In the rows, 128 means zero.
Rotation paths and how fast each direction turns (degrees per step)
Each turn is a multiple of 5 degrees from 10 to 175, or 0.
Each row of a path follows its step; steps can be skipped.
Rotation 1:
step 0: [139 128 130 128 120 128 134 138 122 131 126 127 121 129 124 143 127 128
 129 134 128 135 122 130 132 121 133 134 128 133 130 130 126 142 130]
step 3: [134 130 129 124 119 128 125 135 123 123 114 135 130 123 121 135 127 135
 127 130 120 134 118 123 129 134 130 130 126 126 121 132 119 127 135]
step 4: [138 133 127 127 122 135 132 136 125 120 126 114 137 124 131 134 124 126
 134 122 126 129 126 122 127 121 137 133 130 127 126 124 123 135 131]
step 6: [130 124 136 131 120 137 135 131 125 127 132 138 133 125 129 134 126 124
 135 134 123 122 116 127 126 127 123 134 126 128 124 129 114 129 126]
step 13: [131 127 130 131 127 120 136 129 133 128 130 124 116 128 121 133 122 130
 136 126 134 131 121 127 119 116 127 134 130 119 120 130 124 119 129]
step 14: [131 131 132 127 125 131 135 126 123 124 128 141 130 134 130 139 116 131
 137 133 126 121 117 122 123 129 126 126 124 128 122 134 118 127 129]
step 15: [136 134 127 127 130 132 126 136 134 114 127 122 136 127 128 130 118 128
 131 139 128 136 124 126 125 124 132 120 122 125 118 126 125 123 127]
step 16: [132 132 129 122 123 121 134 134 128 133 125 128 123 119 128 134 116 124
 129 133 133 134 135 120 124 120 131 123 137 126 120 129 121 134 123]
step 17: [131 123 128 133 127 125 128 132 127 130 126 129 137 126 131 143 129 122
 137 128 131 126 126 128 117 128 123 133 129 119 114 133 123 122 119]
Speeds:
[127 129 128 125 129 124 126 129 129 124 126 131 129 131 133 131 131 127
 129 130 126 128 125 129 130 127 130 126 128 130 131 127 126 126 132]  95
[130 128 131 125 126 130 131 124 125 130 130 128 129 128 131 128 127 127
 129 128 129 124 130 126 129 126 129 126 127 130 131 127 125 134 128]  175
[125 129 126 126 125 127 130 127 129 129 133 127 132 127 131 127 131 127
 128 133 128 130 127 126 130 130 129 131 131 129 124 129 128 127 125]  35
[127 124 132 127 130 126 124 125 127 128 126 127 127 127 126 128 127 123
 130 129 130 126 128 126 128 126 127 132 131 131 129 127 127 124 126]  95
[128 128 126 125 126 128 126 128 125 126 126 127 126 123 128 125 127 126
 126 133 126 128 130 130 125 130 131 128 127 123 131 129 126 128 128]  85
[130 126 128 128 128 127 126 128 122 129 128 133 126 131 127 132 130 129
 128 130 130 128 129 128 127 134 128 131 126 130 125 127 128 130 126]  130
Rotation 2:
step 1: [131 133 136 128 121 110 130 142 136 137 124 126 120 135 131 121 131 139
 122 127 125 129 126 124 124 122 132 131 125 139 132 120 127 123 132]
step 2: [122 123 134 124 130 119 131 143 130 137 119 127 127 124 124 128 119 130
 134 125 122 116 134 118 115 133 135 137 120 127 127 129 131 133 126]
step 3: [119 129 138 115 129 132 133 131 120 139 129 127 116 119 139 132 135 136
 132 130 125 131 135 123 121 121 134 133 134 126 121 137 132 134 125]
step 4: [134 124 126 127 128 125 130 126 129 136 134 133 126 124 131 127 138 126
 121 120 122 134 127 123 121 142 134 140 146 134 118 135 129 132 127]
step 6: [127 128 121 125 128 125 128 134 134 120 130 128 129 128 126 131 134 127
 129 122 120 125 130 121 124 118 135 138 116 151 132 138 128 127 129]
step 8: [138 126 140 118 129 114 133 137 125 134 124 128 125 119 135 122 128 138
 126 121 121 121 129 132 122 130 131 131 138 133 138 128 121 128 133]
step 9: [127 124 132 128 119 118 132 132 127 141 122 121 123 126 132 125 129 128
 133 122 125 121 136 131 109 130 128 130 127 130 109 128 128 124 127]
step 11: [128 131 129 129 124 130 128 142 131 126 131 130 129 129 130 122 141 130
 129 128 128 138 136 111 132 129 134 135 144 140 118 130 129 129 124]
step 16: [130 129 122 118 125 119 129 123 117 133 128 128 126 129 133 130 136 129
 130 115 116 132 133 126 117 129 129 125 138 139 115 135 123 124 131]
Speeds:
[126 126 133 127 129 134 127 131 127 130 128 131 128 126 129 128 129 124
 127 130 130 131 127 131 130 128 128 132 129 131 129 128 128 126 131]  100
[132 128 125 128 127 128 131 126 127 134 127 126 128 129 126 128 129 131
 126 128 127 129 125 133 128 129 127 129 131 129 127 125 123 127 128]  90
[124 129 129 126 128 128 128 127 129 131 127 129 127 124 128 122 124 129
 124 124 129 127 127 127 127 125 125 129 126 127 130 126 126 130 125]  60
Rotation 3:
step 2: [131 114 133 129 134 127 130 129 137 123 140 120 126 137 133 127 127 124
 123 127 126 131 122 133 133 129 133 136 133 121 118 140 148 125 133]
step 4: [136 125 131 137 126 122 121 138 133 125 127 134 127 138 136 126 118 120
 128 124 130 139 128 131 124 126 129 143 141 126 122 132 126 110 130]
step 5: [127 117 137 134 132 136 129 138 137 122 123 118 131 131 115 129 121 125
 135 122 126 125 111 138 120 128 124 125 134 122 130 134 122 124 122]
step 6: [133 126 128 132 124 140 124 143 129 121 121 132 126 124 137 125 121 130
 126 124 120 129 135 143 115 130 133 127 138 129 120 117 136 125 121]
step 9: [121 128 135 123 114 123 131 140 133 131 126 134 128 130 135 138 121 119
 119 116 125 130 123 133 122 120 127 125 132 137 138 127 136 139 137]
step 10: [129 122 144 118 126 121 125 137 134 121 134 126 122 144 138 131 134 122
 132 123 130 136 124 128 131 134 124 140 133 132 122 129 130 119 134]
step 13: [125 111 138 129 135 142 126 127 133 120 136 129 137 135 128 138 127 135
 124 121 127 123 120 121 125 127 126 119 143 124 131 136 124 121 130]
step 15: [131 118 129 133 114 129 125 138 130 126 134 140 136 129 143 138 119 119
 127 133 128 127 120 126 122 123 124 125 134 130 142 139 128 130 129]
step 16: [138 123 135 123 118 125 126 138 132 110 128 121 127 144 132 123 137 131
 136 138 125 124 120 135 126 134 130 130 137 130 130 132 125 128 132]
Speeds:
[126 126 131 127 129 127 129 125 126 127 131 127 130 131 124 124 129 131
 132 128 131 126 130 131 130 127 127 131 132 126 129 129 127 126 131]  125
[127 130 126 128 127 129 127 130 129 129 124 128 128 132 126 126 128 131
 122 129 130 129 131 132 129 129 132 126 131 129 130 125 127 130 128]  135
[126 130 131 125 128 131 131 128 125 129 127 127 129 129 127 130 127 129
 128 124 129 133 127 129 126 130 125 130 125 130 130 122 130 126 128]  25
Rotation 4:
step 1: [130 117 123 128 121 137 133 124 129 136 126 127 126 125 127 135 125 142
 123 122 125 132 128 139 129 125 123 125 121 133 125 145 140 140 135]
step 7: [136 122 130 128 139 131 122 132 119 124 138 134 114 130 134 126 135 123
 118 121 127 127 130 117 114 134 129 122 124 123 119 133 122 124 123]
step 8: [135 128 124 127 125 115 128 127 132 130 124 123 125 137 133 125 128 121
 142 134 133 136 112 133 130 123 124 136 119 136 127 133 138 123 116]
step 9: [128 134 131 137 128 130 116 118 127 128 128 127 120 117 125 144 132 133
 132 127 129 126 133 127 144 128 130 133 130 135 122 121 116 139 129]
step 12: [125 137 131 123 132 117 122 136 122 135 121 136 116 137 127 130 123 135
 136 131 129 125 137 133 119 118 128 125 131 138 123 122 130 118 116]
step 13: [137 124 137 126 125 132 132 124 130 122 127 123 126 134 115 126 131 122
 131 131 113 118 124 130 141 137 134 128 119 140 128 121 131 139 130]
step 14: [122 123 129 126 136 138 122 129 127 122 130 125 135 120 126 126 122 139
 125 124 145 127 123 135 124 130 145 139 139 126 131 133 128 132 120]
step 15: [120 131 132 120 121 119 135 128 117 127 136 131 128 122 127 133 135 130
 130 120 120 126 124 129 132 130 123 132 127 111 122 127 138 113 136]
step 16: [132 120 131 122 145 127 124 128 133 125 117 132 123 135 132 130 128 137
 140 125 124 128 124 127 123 134 120 112 132 134 130 135 117 124 132]
Speeds:
[127 130 125 129 130 131 128 124 130 129 127 129 130 125 130 125 127 128
 131 128 124 129 130 131 125 127 128 121 128 126 126 125 129 127 129]  65
[129 127 130 128 126 127 128 124 128 130 125 126 128 131 126 127 132 134
 131 132 128 126 130 126 128 128 125 127 131 129 129 125 126 131 129]  100
[125 126 128 132 127 129 126 130 125 130 125 128 127 128 131 126 127 132
 126 129 129 126 126 128 129 125 133 127 126 127 125 127 122 127 129]  145
[127 125 130 125 127 126 131 131 130 133 124 130 130 125 130 125 131 124
 129 129 126 127 126 127 130 130 128 128 127 127 126 128 130 130 127]  145
[131 128 129 129 130 127 127 130 134 124 127 129 126 125 126 128 129 127
 129 129 130 129 131 126 130 132 130 127 128 126 124 127 124 127 131]  160
Rotation 5:
step 2: [143 123 130 134 122 129 126 135 126 134 125 131 128 124 111 124 126 122
 131 121 129 118 121 123 128 126 125 127 127 129 136 118 126 121 127]
step 5: [121 131 124 134 125 122 129 125 125 131 128 129 137 139 129 138 129 130
 124 137 141 133 133 127 122 123 132 123 131 122 137 136 126 130 117]
step 7: [117 127 129 129 138 126 128 136 119 136 126 135 135 128 132 134 132 135
 130 132 136 130 136 122 138 129 131 128 131 137 124 122 127 119 125]
step 9: [128 139 131 126 132 126 130 129 137 137 121 128 145 136 122 128 128 120
 126 126 131 120 130 129 131 121 134 124 133 135 137 121 129 126 124]
step 12: [118 118 121 141 128 126 126 124 124 127 131 127 117 123 127 121 127 126
 131 132 131 124 125 136 122 122 124 121 128 118 136 131 126 119 119]
step 13: [136 137 126 124 122 127 134 134 135 136 120 133 127 131 125 135 135 126
 129 128 135 134 116 121 123 130 134 131 124 130 127 121 120 119 119]
step 14: [130 128 131 142 138 124 128 123 116 126 126 127 130 127 127 122 134 134
 131 137 129 129 130 127 129 118 130 129 124 133 122 142 131 119 134]
step 16: [115 129 132 134 135 123 122 120 130 130 124 129 139 126 126 125 132 128
 130 137 120 133 129 141 128 129 129 127 137 127 139 134 122 126 129]
step 17: [132 128 136 122 125 130 122 134 123 132 119 121 133 128 121 138 120 128
 133 114 138 132 124 130 131 130 120 125 122 125 126 120 124 120 124]
Speeds:
[129 128 125 127 128 129 129 122 128 131 130 129 129 123 131 132 127 126
 128 124 128 128 127 128 127 129 132 126 126 127 127 128 125 127 131]  155
[126 125 128 128 130 127 131 129 125 126 127 125 129 127 129 131 127 130
 132 129 133 123 131 128 129 126 127 127 127 124 130 131 128 128 127]  155
[126 127 135 129 127 128 127 130 129 131 129 124 131 125 128 129 126 127
 130 126 123 128 131 129 131 127 129 129 127 129 130 125 128 130 130]  45
[123 129 130 130 128 128 126 128 127 126 132 131 131 125 128 124 132 127
 130 130 128 128 126 130 127 127 128 125 125 127 126 131 129 131 128]  170
Rotation 6:
step 0: [129 139 141 127 131 129 120 128 117 119 128 135 125 125 134 122 131 126
 109 128 126 118 132 126 133 119 132 131 124 125 128 145 122 126 128]
step 1: [134 131 127 130 120 129 127 138 129 125 120 132 127 122 144 127 136 143
 131 122 121 129 121 136 131 129 129 134 130 142 115 130 125 134 139]
step 2: [120 121 144 128 125 133 124 125 135 131 125 124 126 125 131 125 134 129
 112 117 134 124 131 122 118 129 118 129 142 126 126 125 130 125 142]
step 5: [132 127 125 127 132 124 122 128 119 132 122 139 117 134 123 130 144 129
 131 133 131 140 128 134 124 123 123 120 119 132 110 131 126 119 122]
step 7: [118 138 128 127 124 127 124 120 122 127 122 126 114 132 136 120 131 140
 134 134 128 130 135 129 128 119 120 132 119 137 125 123 132 143 138]
step 10: [133 117 137 130 137 130 134 131 132 130 114 136 131 124 132 134 132 126
 120 126 127 117 123 128 117 125 121 124 139 137 127 124 129 117 142]
step 11: [130 131 132 117 123 119 111 125 133 135 130 134 119 130 125 124 128 134
 123 128 144 129 121 134 127 126 125 131 129 135 123 129 143 115 128]
step 14: [125 123 119 127 127 131 134 122 119 117 118 135 136 134 131 128 138 124
 128 123 119 126 132 138 122 130 136 142 119 127 119 138 126 124 137]
step 16: [135 124 127 123 132 114 125 129 134 120 123 129 122 127 140 127 134 127
 130 120 111 128 131 125 129 121 119 123 127 123 127 125 138 126 147]
Speeds:
[127 129 129 127 130 128 124 127 129 133 128 130 125 132 126 128 127 131
 129 128 125 130 131 129 133 131 128 127 129 131 127 130 130 131 127]  170
[128 127 125 127 127 130 125 129 131 132 127 128 129 129 128 132 127 132
 129 128 132 129 129 124 126 129 130 127 126 127 130 131 125 124 131]  45
[130 131 124 129 127 130 126 124 125 129 127 131 127 125 131 129 125 122
 127 130 126 129 129 124 130 130 126 128 128 125 129 128 128 129 126]  80
Rotation 7:
step 2: [128 131 135 128 130 127 133 114 125 132 129 126 132 112 127 126 137 138
 125 129 126 122 130 129 126 132 116 119 131 124 134 133 131 131 120]
step 3: [124 123 121 122 114 132 129 132 131 124 132 133 119 127 119 142 129 127
 132 131 125 123 124 130 140 137 127 124 129 128 138 129 128 128 133]
step 4: [124 132 128 125 124 115 135 122 129 135 123 124 134 124 128 128 132 131
 136 125 130 127 129 120 129 130 130 143 118 120 134 120 123 135 131]
step 5: [136 122 131 140 120 128 130 124 137 134 125 123 123 127 133 138 130 131
 130 130 135 125 129 123 129 133 125 129 137 130 121 128 144 123 128]
step 6: [126 136 119 128 125 118 119 131 123 125 134 124 132 122 126 125 126 132
 131 134 133 124 137 139 134 121 124 126 131 120 137 121 137 127 130]
step 8: [128 136 133 135 127 131 116 132 125 134 129 132 127 119 137 133 136 127
 134 129 126 117 134 123 124 139 127 123 125 124 126 125 128 140 134]
step 12: [134 132 132 122 119 123 129 125 124 135 133 126 135 120 121 130 130 144
 123 131 125 123 121 124 123 121 132 119 127 121 132 120 126 135 129]
step 15: [130 133 130 134 124 124 136 128 137 129 135 114 123 123 128 132 130 129
 126 121 127 133 129 122 126 125 135 134 128 126 125 125 144 131 117]
step 17: [116 138 122 120 123 134 132 132 137 130 136 133 135 119 123 119 128 130
 139 130 132 131 122 135 130 132 127 128 126 129 120 126 132 131 126]
Speeds:
[132 127 130 130 129 128 126 128 126 127 129 124 130 128 132 130 133 132
 129 127 129 129 124 127 129 127 130 128 129 129 125 127 126 130 130]  100
[129 127 127 128 129 127 124 124 124 132 126 128 131 127 128 126 127 130
 127 126 128 127 133 129 126 127 129 127 128 126 132 127 126 132 131]  175
[131 131 128 127 127 132 132 125 129 129 125 127 134 128 128 130 125 130
 131 129 131 129 126 128 124 127 127 126 127 129 129 128 127 128 125]  145
[126 127 127 128 124 127 130 131 129 134 127 131 131 126 128 128 129 125
 128 131 128 126 126 126 130 129 131 127 127 129 125 128 123 130 129]  80
[129 129 127 125 129 132 128 127 125 125 131 129 128 127 125 126 131 130
 128 130 126 124 127 128 126 133 129 125 125 124 127 131 126 127 129]  70
